In the data rows, the value 128 means zero.
Here are some points:
[102 165 132 110 137 123 150 150 168 116 100 163 135  90 156 133 108  84
 144 135 198 111 110 118 165 145  97 123 149 136 151 114 157 144 146 115
 143 126 129]
[149 189 142  81 142 135 127  82 130 127 160  98  90 113 136 122 146 116
 123 119 182 100 108 182  89 165 136 123 154 106 147 154 107 135 160 147
 127 119 183]
[134 121 148 155 138  93 155 169 120 111 135 125 167 119 168 134 168  89
 209 124 105  92  69 160  94 151 167 144 179 130 209 113 167 127 126  82
 129 138 139]
[170 149 134 141 142 114 163 113  92 110 141 122 147 148 131  59 123 140
 153 113  92 164  89 120 104 124 147  95 148  89 153  94 127  75  74 132
  91 116 153]
[120 135 140 133 158 131 139 118 140 136 158 130 114 153 125 156 125 126
 131 134 154 135 107 107 141 110 131 143 124 124 122 140 127  90 126 105
 131 131 124]
[106  89 109 120 119 115  92 112  87  96 120 155 145 131 165 136 113 128
 144 128 131  99 116 174  94 154 183 158 137 129 129 189 154 158  82 126
 135 146 109]
[ 94 166 149 118 127 138  99 161 137 108 149 101 146  63 131 103 161 126
 144  50 166 126 148 152 110 141 130 146  79 149 131 148 137 128 143 197
 196 137 160]
[156 116 129 110 148 166 161 136 128 119 114 126 107 143 145 111 165 138
 122 101 116 116 163 117  85 131 153 158 128 152 115 129 137 117 104 103
 113 129 105]
[113  98 124 118 142 116 134 119 128 174 138 135  96 162 131  85 125 135
 105 143 124 121 166  98 121 156 113 119 152 125  84  90 136 144 166 122
 109 136 120]
[ 78 156 120 110 130 107  71 143  89 125 116 111 116  50 153 188 132 101
 131  73  84 115 154 148  89 178 126 128 123 197 134 148 138 165 153 149
 174 131 156]
[157 126 110 133 183 142 157 122 139 181  67 147  77 120 148 236  88 131
 122 106 161 146 166  99 223 130 126 203 128 129  68 167 148  93 169  89
  79 143 123]
[113 120 132 109 126 136 137 119 118 153 163 137 126 141 122 106 130 150
 145 104 125 132 121 119 117 143 135  97 130 140 119 123 145 133 132 142
 135  93  98]
[111 164 127 152 134 104 120 136 106 137 162  93 128 153 132 132 135 114
 106 115 142 126 118 125 134 133 134 129 122 145 149 104 113 120 139 126
 157 132 151]
[157 143 192 147 115 120 129 165 146 109 145 120 142 157 104  95 136 140
 160 131 129  78 102 149 123 136 109 142 124 182 213  73 118 147 116 103
 127 107 131]
[134  84  77 170 101  90 152 153  88 146 118 132 163 180  78 102  94 156
 137 141  72 169 130 121 130  97 149 166 151  72 151  38  92 123 145 133
  69 131 143]
[ 31 170 144  80 154 108  63 110 109 138 197 137 116 165 148 111  91 107
 153 141 183  16 127  78 124 163 132  70 135 150 112 108 122 153 100 123
 142 115 109]
[145  97 112 138  70 143 122 131 132 129 144 115 131 134 144 114 123 151
 111 116  86 151 169 103 106 131 118 141 117 148 111  88  97 167 138 163
 115 141 174]
[ 76 106 124 117 112  93  95 133  80 158 142 128 137 174 144  83 162 131
 134 177 135 106 157  59 122  81 111 145 114  72 110  82 130 177 165 118
  75 113 109]
[168 154 146 126 149 115  87 142  80 143 152 120 150  45  83 143 144 136
 126  25  99 136 183 127  99 155 161 116 106 175 115 174 165 106  84 155
 166 144 101]
[122 121 111 121 139 132 128 150 136 102 117 160 153  82 156 127 124 110
 149 121 110 127  83 154 125 115 167 130  83 138 159 159 163 148 102 133
 144 135 114]
[105 141  98 154 124  28  87  91 193  84 158 200 174  79 153 197  62  85
 143 135 213 127 141 117 143 175  81 116 129 104  95 185 177 108 199 175
 130 142 139]
[ 98 109 129 102 118 100  91 119 116 119 101 137 123 114 164 144 124 117
 155 134 100  82 134 148 133 146 169 139 153 134 120 165 152 162 118 112
 102 130  89]
16 more points follow, each with its number after it:
[125 144 153 127 128 155 128 150 138 131 136 106 126 168 103 121 111 146
 125 129 114 157 110  99 136 147 113  96  98  99 143 101  91 101 121 140
 116 104 143] 0
[110 117 108 148  73  78 104 138  94 149 141 138 138 126 161 159 166 137
 123 151 116 103 167 116  75 145 144 214 164 125 173 128 128 201 162 114
 118 149 142] 1
[135 160 132 142 149  92 121 101 120 104 136  74 155  65 103 117 137 146
 135  75 148 115 109 141 133 141 151 125  76 135 152 163 121 162 123 102
 183 127 134] 2
[120 139 150 132 125 134 121 101 112 145 127  88 113 172 114 170 130  99
 132 123 160 155 138 135  96 168 134 118 160 144 150  96 132  66 151 105
 109 101 132] 3
[117 139 127 133 116 102 115  99 154 128 140  94 105 113 139 143 155 126
 120 145 177 111 153 138 100 141 121 114 125  99 136 144 117 147 184 143
 131 129 162] 4
[164 142 185 156  89 160 165 139 161 107 176 140 140 229  82 101 125 137
  98 163 119 173  65 116 122  91 114  65 143 106 187  62  93  69 148 105
  78 106 104] 5
[112  90 120  81 113 169 127 116 167  86 102 148 142  79 153 113 119  66
 125 135 145 140 125 132 105 167 154 102 137 103 127 155 172 136 116 148
 139 148 138] 6
[107 132 132 157 126  96 141 157 105 168 108  99 104  81 121 148 116 122
 100 119 189 138 157 146 118 171 121 146 138 141 105 155 131 175 149 138
 147 151 155] 7
[115 132 114 112 114 120 124 159 113  93 123 152 188 118 189 153 109 111
 159 156 169  47 122 139 148 117 138 135 142 143 119 138 153 113 100 105
 188 127  82] 8
[142  80 117 114 118 142  95 170 118  84 162 113 127 130 157 179 130 152
 155  92 137 161  94 119 115 128 143 149  99 149 140 203 128  99 104 128
 141 139 140] 9
[111 129 140 126 103  92 120  79 105  95 149 184 149 125 171 120 118 111
 142 164 126 104  91 138 103 155 134 126 172 144  99 156 177 103 106 163
 159 128 126] 10
[167 162 141 145  95 141 150 103  76 127  73  68 122 144  56 147 160 150
  74 138 126 102 128 128 167  52  93 109 156 159 132 123 110 126 108 156
 117 127  47] 11
[107 156 124 148 115 114 111 117 113 138 171 135 119 118 141 134 152  99
 101 105 119 145 141 117 119 123 118 142 109 130 147 122 153 146 143 125
 159 132 134] 12
[129 108 115 150 128  93 110 119 111 131 140 163 146 116 131 151 105 123
 158 117 128 146 122 131 135 125 135 119 134 114 135 114 162 115 126 127
 132 149 106] 13
[113  93 157 104  67 181 134 129 140 122 100 105  86 183  78  64 138 131
 107 119  76 167 165 104 113 163 108  82 130 100  71  73 105 175 139 152
 112 101  92] 14
[ 50 192 126 146  89  89 140 137 107 146 190  91 143 157 124  93 178 167
 109 107 158 153 152 131 140 129 119 102  46 123 172  81  83 148 137 122
 180 125 172] 15
Which of these numbered points is nearest to each point below by angle, seen from the average point of the first points? Its number follows each.
[ 94 102 178  80 135 137 151  86 164  97 105 185 119  42 188  82 103  59
 127 120 142 220 104 106 112 145 128  93 152  64 157 188 192 146 124 129
 160 172 130] > 6
[197  75 139  91 215 164  71 104 237  99 117 168 147 151 125 180 103 188
 207 108 122  55 122 141 111 150 158 149 159 169 108 151 136  69 168 108
 104 137 157] > 9
[136 122 117 103 145 109 130 136 133 107 112 167 155 107 177 139 118 140
 151 157 150  85 159 112 145 118 134 106 112 119 160 119 155 117 118 123
 157 129 109] > 8
[146 123 152  92 133 186 123 111 120 118 166 158 154 178 106 154 117 157
 135  86 153 132 100 113 129 120 170 142 116 136  71 153 166  89  84 121
 125 114  60] > 9
[184 152 131 163 146 151 123  65 117 122 103 112 126 111 113 168 118 112
 138  73  47 216 176 171  63 149 173 135 198 188  93  96 158  96 104 137
 128 142 167] > 3
[130 141 152 119 153 158 111  90 144 106 152 139  36 251  86 151 116 173
 155 134  84  97 202  97 161 169 153 139 187 178 164  30 135  77 149  10
 113 102 101] > 3
[ 96 120 132 120 149 124 129 135 140 159 111 115 104 103 142 154 158  92
 123 111 162 142 147 140 136 163 128 143 121 130 106 163 135 158 143 146
 138 142 155] > 7
[112 158 129 122 135 109 120 147  76 135 168 124 136  88 171 129 131  85
 132  99 124 138 133 162 117 132 147 155 111 132 139 148 179 148 116 131
 179 153 158] > 12
[109  83 151 121  96 154 111 158 132 119 129 163 130 175  95  70 130 160
 127 148  72 142 216 115 122 139  89  91 105 121 110  94  95 135 146 148
 146 115  91] > 14
[132 174 152 126 153  88 123 118 126 168 153  67 199  84 127 130 142 114
 109 140 169 144 142 140 129  74 120  97 103 150 135 170 104 147  97 196
 143 176 133] > 2
[124  88 160  88 122 180  36 155 205  94 118 181 112  65 203 189  94  73
 125 159 179  96 104 103 168 188 154 167  90 156 107 187 107 180 145 144
 152  97 138] > 6
[ 87 199 143 147 107 110 109 122  46 147 165  89 121 141 133 133 193 150
  99  98 145 116 127  96 157 153 107 146  88 121 142 104 139 156 119 133
 136 119 180] > 15
[130 131 134 109 114 136  89  98  83 158 129 158  69 139 123  97 158 129
 131 154  93 110 171 110 106 149 125 134 133 134  84  75 125 176 143 136
 111 148 125] > 14
[214 145 157 159  91 175 104 113 133 170  52  29 122 127  54 153 112 111
  62 108  87 153  68 101 168  17  80 101 150 145 142 164 117 111 102 108
  75 130  93] > 11
[135 150 158 124 122 134 139 144 136 111 144 132 185 149 124 102 125 129
 149 113 112  95 126 105 123 126 128 128 129 154 189  80 141 147 107 108
 147 103 119] > 5
Now 16 new points, numbered from 0 again:
[147 128 158 208 113 169 166  76 228 138  46 122  18 208 100 139 175 100
  89 227  32 207  67 150 160  86  97 161 153  75 109 100   0 114 121  69
  69 172 175] 0
[132 137 126 149 161 114  93  92 114 147 170  93 140  64  71 144 148 123
 110  56 124 164 220 122  62 140 123 124 110 160 123 145 137 103 133 148
 170 119 106] 1
[ 94 106 119  57 138 183 131  96 153  95 103 173 132  50 189 127 123  25
 115 132 127 140 109 125 138 168 152 115 118  74 174 168 183 145 101 109
 166 205 151] 2
[105 126 112 117 152 154 149 148 127 175 117 140 104 108 134 132 114 110
 111 119 125 155 135 123 148 117 137 157 111 120  72 157 147 142 129 134
 139 143 104] 3
[110 106 124 152  71 104  93  72 139 135 161 138  82  90 143  87 118  81
 103 132 130 140 113 128 143 175  72 127 162 109 109 100 142 150 172 138
 124 109 118] 4
[124 178 127 111 157 106 117  95 168 151 105 124 137 104  99 128 135  93
 138 136 140 120 127 124 124 120 153 109 135 128 167  91 133 108 176 123
 100 122 110] 5
[ 83 148 115 143  85  78  95  83 125 115 146 118 101  60 144 147 118  78
 125 151  88  97 108 133 196 111  85 117 172 174  93 125 189 170 137 136
 196 123  86] 6
[183 146 118 164 160 100 124 133 119 173 168 109 151 172  35 122  76 173
 120  85 148 169 136 131  75  66 137 114 156 127 137 103 106  91 140 150
  51 106 111] 7
[ 91 128 148 147 139 136 157 143 186 148  71 179  82 111 119 164 107 124
 151 144 130 101 139  98 185 183 134 179 149 180 156 103 149 127 176  74
 113 118 128] 8
[122 150 129 128 136 120 114 135 101 131 144 129 134 123 138  99 131 135
 138 137 149 105 105 120 127 127 124 103 117 144 121 124 122 108 129 125
 142 125 126] 9
[108 105 138 137 108 148 134 168 156 142 121 130 101 133 130 136 139 118
 121 108 136 161  89 152 125 167 111 148 111 140 108 152 113 146 136 156
 121 101 150] 10
[144  93 113 150 129 158  82 175 138 129 132 129 145 100 156 180 117 145
 133 109 122 139 134 112 119 115 107 169  80 138 116 164 127 126 118 129
 163 148 140] 11
[149 150 122 184 161 123 134 143  84 207 141  82 148 173  30 151  32 139
 163 137 158 148 137 128 127  55 106 151 170  93 125 127 130  18  97 146
  86 113 141] 12
[ 95 119 131  99 123 138 129 157 137 134 120 157 158 125 179 115 144 107
 142 143 148 124 142 141 112 148 127 127 111 105 145 167 183 118 117 123
 147 138 140] 13
[127 142 142  87 192 117 186 186 136 181 116 142 177 123  62  69 158 239
 154 120 239 123 166 127 180 104 132  86  89  67  94 160  98 110  74 139
  97  94 152] 14
[106 107 107 126  97 137 122 110 115 112 139 126 119 130 184 124 162 103
 127 133  81 119 138 113 103 163 158 158 100 150 155 157 138 182 141 133
 147 136 125] 15
The same question for these:
[123  83 164 122  40 102 111 138  84 100 115 110 100  97 216 121 201 101
  71 154  82 118 159 132  58 122 182 183 123 103 160 189 136 212  87 119
 159 198 121] > 15
[108 139 102  96 129 125 147 139 159  81 137 229 223  92 232 110 103 138
 144 204 209   0 123 137 131 100 179 109 108 133 160 172 189 114 120 114
 209 160 105] > 13
[ 92 111 139  82 117 104 165 175 157 135  77 152 174 164 156 135 110 126
 154 217 190  80 146 169 146 148 108 128 145  85 158 159 118  97 157 163
 125 135 159] > 13
[152 156 147  78 255 166 236 188 109 134  96  78 203 108  69  72 152 165
 184 106 202 136 185 147 181  64 114   1  97  87  87 155  80  71  99 141
 131  96 195] > 14
[118  93  73 111 180 161 142 107 161 173  71 136  58 115 160 132  72  78
  94 159 114 148 141 106 154 141 133 181 142  96  53 138 144 116 108 139
  99 178 141] > 3
[ 94 113 173 110 108 142  89  99 151 151 144 117  67 119 103 104 130  63
  95 159  93  98 166 106 104 195  60  83 141 156 118  76 123 144 191 171
 163  84 114] > 4
[116 117 104 137 105 115 115 142 120 127 112  91 135 121 138 149 117 139
 114 121 142 139 115 124 155 156 122 148 108 139 124 160 108 151 168 163
 132 108 150] > 10
[130  91 127  95  76 127 100 139 141 116 141 127 121 114 159  87 144 112
 127 113  87 126 106 138  92 136 139 136 127 143 149 129 157 174 104 107
 127 127 117] > 15
[133 118 128 116 136 143 128 118 104 101 154 150 122 173  89 102 113 171
 101 148 155 121 102 110  96 119 110  98 124  96 109 124 134 103 104 140
 130 112 121] > 9
[118  74 120 133 135 111 131 142 121 150 159 155 140 152 130 109 111 134
 134 110  85 127 121 125 162 110 140 112 107 119 106 122 141 132 147  94
 139 127  89] > 3
[150 165  98 142 110 120 146 106 111  94 126 157 147 113 128 148  94 181
 159  94  82 127  67  86 156 127 199 117 137 207 116  81 190 137 109 112
 183 147  79] > 6
[132 142 129 137 140 111 122 129 117 117 156 135 126 104 104 142 112 181
 131 123  58 127 143 119 167  92 161 121 136 163 117  94 131 125 107 122
 117 159 100] > 7
[141 146 160 156  95 173 164  86 188 141 127 123  48 173  81 132 139  92
 121 167  92 207  75 135 141 132 137 161 160 113 130  88 110 101 105  97
  78 137 141] > 0
[139 110 121 115 166 148 142 162 156 151 114 158 102 146  81 103 143 177
 119 149 157 107 189  99 103 135 127 160 119 122 125 110 121 128 111  99
 100 118 136] > 14
[123  88 117 135 132 106  91  86 124 128 163 164 134 111 144 137 128 130
 123 101 120 114 158 138 109 150 148 150 137 102  94 128 137 108 150 185
 105 147 126] > 4
